Each path below is one point turned by a fixed rotation once a step. After each direction that follows a path, write how fast that rotation turns it, in degrees per step (0 if it stays still).
Each turn is a multiple of 5 degrees from 10 to 175, or 0.
Each row of a path follows its step; steps can be skipped.
Path 1:
step 0: [ -49,   64,  146,   76, -192,  127,  -96,    0, -217,  134,  -96,  196,
  375, -144,  -64,   36,   26, -109,  110,  -43, -193,    4, -137,  193,
 -126, -146,  -65,   79,  -60, -143,  -99,  135,   58, -175,  154,  285,
   -1,  121,   60,  185,  211, -249, -215,  -17,  -92,  272, -187]
step 3: [-178,   15, -117,   20,  -18,  -61, -294,  163,   83, -315,  -20,   -7,
   24,   69,    3,   21,  -65, -396,   40,  110,  111, -314, -114,  232,
  244,   78,  336,   25, -347, -121,  -59, -132,   27,   52,  123, -106,
   61,   50,  -30,    4,  118,  -31,  107,   31,   36,  172,  123]
step 7: [-211,  -53,  -42,  336,  144,   57,   19, -127,  126,  -26,   26, -165,
  163,   25,  154,  248,  112, -299,   44,  -55,   73,   56, -304,   54,
  126,  284,  -84, -120,  217, -281,  -25,  205,  -94,  100, -110,  -14,
  165,   33,  158,  130, -118,  203,  -56,  124, -200,   98,  -52]
step 8: [ 104,  -39,  129, -125,  -27,  183,  -25,  218,   13, -177,  105,  -37,
  152, -330,   45, -217,  -43, -287,  218,  -30, -344,   35,  -85,  -34,
  100,  -18,   79,   94,  -56,  -83,  -89, -112,   99, -312,  -35,  -32,
  187,  176,  244,  264,  -36,  160,  254,  101,   18,   68,   -2]
step 19: [-171,   43,  -67, -269,  -17, -114, -183,  199, -379,    6,  -73, -349,
 -129, -148,   19,  181,  137, -349,  137,  -40, -199,  -46,   19,  -34,
  115,   31,  195,   16,   -2, -152,  185,   79,   78, -212,  136, -241,
  116, -147,   58,  -99, -119,   66,  -99,   59,   61,  -46,  -62]
step 21: [   6, -108,   51,  -18,  -30, -111,  -94, -148,  377,  141,  -56,  141,
  -70, -314, -119,  288,  116,   15,  122,  262,  112,   71,  122,  316,
  211,   61,   45,   82,  -81,  109,   55,  181,  297, -201,  195,   27,
   36,  -19, -132,   79,  163,  -19,   90,  -94, -147,   15,  162]
step 23: [-247,   53,  -72, -312,  335,  -58,   56,   83,  144,  121, -123,  -73,
  -84,  -64,   59,  268,  -43,  118,  -58, -249, -159,  119,  -88,  266,
  -93, -211,  -99, -134,  153, -135,   80,  148, -159,   36,  -33,   63,
   40,  262,  234,  -36, -101,   -1, -140,  -25, -127,  232, -185]
step 24: [ -49,   68, -135, -377,  281,  -89,  -31,  208,  -10, -164,  290,  107,
  296, -211,  166,  -48,  302,   -4, -177, -105,  -20,  -73,  150,   20,
 -156,  169,  172, -131,   42,   84,  -30,   17,  181, -138,  -37, -184,
  -30,  -43,  -88,   86, -176,   16,  106,  238,  -50,  104,   58]
step 27: [-134,  144,   41, -275,   83,  -52,   14,  276, -315,  -56, -172,  180,
  156,  -94,   22,  -16,  -18,  172,  163, -119,  -80,  226, -199,  108,
  258,  -28, -121,  118,   52,  116,  293,   50,  -37,  -94, -106,    3,
    9, -147,  -87, -228,  182,  199, -108, -209,   93, -153,  237]
step 29: [  46,   86,    3,    1,  247,  -74,    2, -121,  160,  -47,  -67, -286,
   55, -205,  140,  -56,   63, -260,  -53,  149,  -47, -119,  -34,  102,
 -159,   72,  122,   38,   96,  133, -145,  107,   35, -358,   25,   53,
 -229,  -86,  -48,    1,  284,   89, -319,  138,  -47,  255,  325]
Directions:
[  22,  -82,   28,   33,  -20,   24,    6,   15,   -4,   66,    5,   34,
   26,   32,    4,    0,   53,   13,   35,    2,   10,  102,   -3,    8,
   54,   13, -101,   67,  -39,   17,  -20,    3,   65,   41,   40,  -28,
  -28,  -48,  -75,   37,   -8, -123,  -80,  -32,  -37,  -40,  -17] : 70
[  93,   47,   -9,  -32,   33,  -83,   24,   15,   -7,    0,  -23,   79,
 -104,    2,    7,   92,   44,   15,  -43,    3,  -89,   16,   40,  -13,
   79,   57,  -25,  -41,   47,    6,   -8,  -35,   66,   -6,   47,   39,
   12,  -22,   54,  -46,  -21,  -16,  -27,   70,   20,    5,    6] : 10
[ 83, -71,  27,  10, -31,  82,  -5,  73,  19, -43, -44,  96,  25,   6,  67,
 -62, -15,  16,  15, -83,  13,   2,  64, -26, -96, -11,  17,  -7,  19, -20,
 -32,  26,  21,  44,  43,   3, -24, -17,  -3,   9,   0,  34,  43, 120,  35,
 -17,   9] : 175
[  59,   37,   47,   63,  -31,   74,   69,  -60,  -48,   39,  -62,  -37,
  -12,  -59,   67,  -50,   -5,  -33,   11,    7,  -62,    6,  -57,  -21,
   45,   32,  -38,  -22,   41,  -39,   34,   -5,  -28,  -67,  -39, -104,
   39,  -80,  -26,  -23,   37,   33,   16,   30,  -33,  -13,   39] : 35
[ -15,   47,   18,   89,  -29,  -10,  -24,   20,  -55,  -59,  -42,   43,
  -75,   -9,    6,  -84,   27,  -47,  -41,   34,  -11,   52,   49,    5,
  -55,   22,  110,    1,   -6,   30,   68,  -17,  -30,   53,    1,   24,
   -9,  -15,   27,   16,   62,  -37, -115,  -50,  -42,   16,   10] : 25
